Named turns come first, each shown by rows before and after it. Which turns, in which order, take the first row of each pair that follows to the second? Write the first one first, as in the answered first pair.
turn pove:
-2.357,3.090,1.612,-1.258,-3.077,0.587,2.583,0.885,0.758,3.338,0.749,1.278 -> -3.895,3.332,-1.388,-0.042,-2.896,0.146,1.801,1.849,1.313,1.475,-0.640,0.786
-0.957,1.475,1.876,0.743,-0.290,0.456,1.151,0.533,1.292,0.994,-1.049,0.658 -> -1.096,1.329,-0.966,1.308,-0.230,-0.116,0.343,1.816,0.844,0.161,-1.791,-0.348
2.948,-0.452,2.421,-2.568,0.351,0.464,-0.156,-1.425,-3.474,2.614,2.375,0.264 -> -2.205,1.289,4.479,-0.216,0.636,1.030,0.958,-3.128,1.448,-0.717,0.372,2.633
turn pebu:
-0.212,0.465,1.559,-0.683,-0.503,-0.001,0.986,0.131,-0.658,0.978,0.420,0.101 -> 1.215,-0.588,1.714,-0.239,-0.089,-0.026,-0.127,-0.057,-0.762,1.043,0.505,-0.426
0.444,-2.083,-0.290,1.302,1.086,-0.870,1.239,-0.976,-1.938,-0.691,0.754,1.967 -> -0.054,-2.062,-0.784,1.703,1.190,-1.013,1.130,-0.743,-1.679,-1.082,0.436,1.852
-2.381,0.731,0.339,-0.048,0.418,-0.055,-0.608,-0.556,0.213,-1.134,-0.435,-0.730 -> -2.219,1.164,1.136,-0.770,0.040,0.127,0.130,-0.817,-0.124,-0.400,0.165,-0.471
1.086,-1.654,3.999,0.681,0.313,0.683,0.811,-1.887,0.494,-0.152,1.295,1.489 -> 1.530,-2.581,2.794,1.995,0.901,0.561,-0.798,-1.783,0.969,-1.079,0.537,0.858
turn Dodug:
1.188,-0.755,-0.326,-1.265,-1.450,-0.656,0.554,0.997,-1.705,1.897,1.031,-1.755 -> 1.434,-2.011,-0.658,-0.163,-0.782,-1.228,0.638,0.556,-2.399,1.268,0.937,-0.764
3.742,-2.651,0.558,0.223,1.243,0.203,-1.480,-0.908,-1.741,1.140,0.691,-0.629 -> 1.293,-3.045,-1.524,2.221,1.790,-0.937,0.073,-0.674,-1.853,-1.177,-0.177,1.608
-0.128,1.680,-3.889,-0.716,-1.020,0.228,-1.878,2.669,-0.530,-0.535,-1.569,-3.246 -> 2.058,0.802,-2.607,-1.314,-0.716,0.527,-2.787,2.119,-1.000,0.538,-0.845,-3.848
-1.732,1.697,-1.556,-0.076,-0.934,-1.081,1.236,-0.529,0.621,-1.014,0.359,1.229 -> -0.792,2.679,-0.362,-1.627,-1.579,-0.346,0.594,-0.320,0.907,0.347,0.696,-0.361

Each pair is two turns apart.
2.436,0.038,-0.332,-1.219,0.487,0.856,-0.960,-0.306,0.051,0.954,0.249,-1.817 -> 1.029,-1.079,-2.256,1.047,1.346,-0.074,-0.775,-0.295,0.084,-1.239,-0.796,-0.388 | Dodug pebu
0.144,0.465,-2.080,-0.070,-0.355,0.527,-2.198,1.229,0.503,-0.885,-0.928,-2.543 -> 2.688,-2.512,-0.079,0.238,0.526,-0.101,-1.433,-0.452,-1.826,0.297,0.610,-0.605 | pove Dodug
1.649,-3.291,0.736,2.374,0.913,-0.074,1.329,-1.526,-0.108,-0.626,-0.437,1.428 -> -2.314,-0.206,-1.419,2.148,-0.029,0.247,2.148,-0.011,1.884,-1.860,-1.915,0.947 | pebu Dodug
-0.536,1.151,-1.223,-0.062,-2.174,0.437,1.024,1.886,1.358,-0.551,0.458,0.032 -> 2.706,-0.671,0.655,-0.290,-1.660,0.634,-0.354,0.992,0.486,0.856,1.599,-0.642 | Dodug Dodug
-2.520,0.543,-1.999,0.687,-0.232,-1.775,0.953,0.261,-1.455,-1.233,-0.070,3.830 -> 0.144,-0.208,-0.061,-0.880,-0.494,-1.552,1.308,-0.311,-3.215,1.297,1.644,3.647 | pove pove
0.753,-0.281,-1.227,-0.016,-0.478,0.502,-2.288,2.194,0.911,0.845,-0.393,-3.566 -> 1.257,-0.468,-0.727,-0.154,-0.468,0.621,-2.451,1.889,0.783,1.176,-0.139,-3.574 | pebu Dodug
-2.770,0.599,-0.323,0.279,-0.305,-0.762,3.511,0.395,-1.741,-0.245,-0.388,2.867 -> 1.855,-2.331,1.746,0.064,0.643,-0.635,1.262,-0.915,-3.158,1.592,0.955,1.793 | pebu pebu
1.949,0.592,0.814,-1.002,2.778,-0.384,1.477,-1.179,-0.346,-0.789,0.918,0.345 -> 0.023,1.508,-0.213,-0.646,2.557,-0.577,2.258,-0.667,0.034,-1.695,0.327,0.915 | Dodug Dodug
2.338,-0.876,-1.082,-1.781,-0.527,-0.520,0.230,1.025,-2.241,2.382,2.014,-1.204 -> 0.127,-1.506,-3.055,0.335,0.050,-1.688,1.579,1.199,-2.493,0.057,1.126,1.115 | Dodug Dodug
0.477,-0.110,3.578,-0.738,1.246,1.832,1.384,-0.832,1.954,2.514,2.488,1.627 -> -2.797,1.616,1.839,0.181,0.935,1.701,2.181,-0.012,3.524,0.556,1.125,2.124 | pove pebu
-1.419,1.313,0.316,0.236,0.672,1.015,0.580,1.057,3.145,-1.705,0.164,-0.374 -> -0.798,1.620,-1.895,-0.872,0.089,0.564,0.780,2.752,1.016,-0.670,0.675,-1.347 | pove pebu
0.971,-0.684,1.127,-0.537,-0.303,0.980,-1.616,0.007,-0.348,0.785,0.593,-1.445 -> 0.277,-1.364,-0.352,0.965,0.303,0.440,-1.978,0.132,-0.167,-0.731,-0.263,-0.954 | pebu Dodug
0.752,-1.093,1.891,0.111,0.464,1.356,-1.831,-2.757,2.255,1.596,0.043,-1.475 -> -1.226,-1.969,-0.255,2.301,1.086,0.311,-1.353,-2.577,2.269,-0.765,-1.154,0.231 | Dodug pebu
-0.314,-1.791,-0.758,2.326,1.482,-0.686,-0.832,-0.846,0.112,-2.597,-2.007,-0.396 -> -3.200,2.064,-0.091,-0.308,-0.223,-0.018,2.079,-0.006,0.709,-1.536,-1.693,-0.002 | Dodug pebu
-3.557,1.613,2.369,1.586,0.308,0.979,-0.602,-0.487,2.696,-1.723,0.435,1.602 -> -0.852,0.486,4.996,0.121,0.339,1.307,-0.579,-1.464,1.348,0.530,2.168,1.541 | pebu pebu
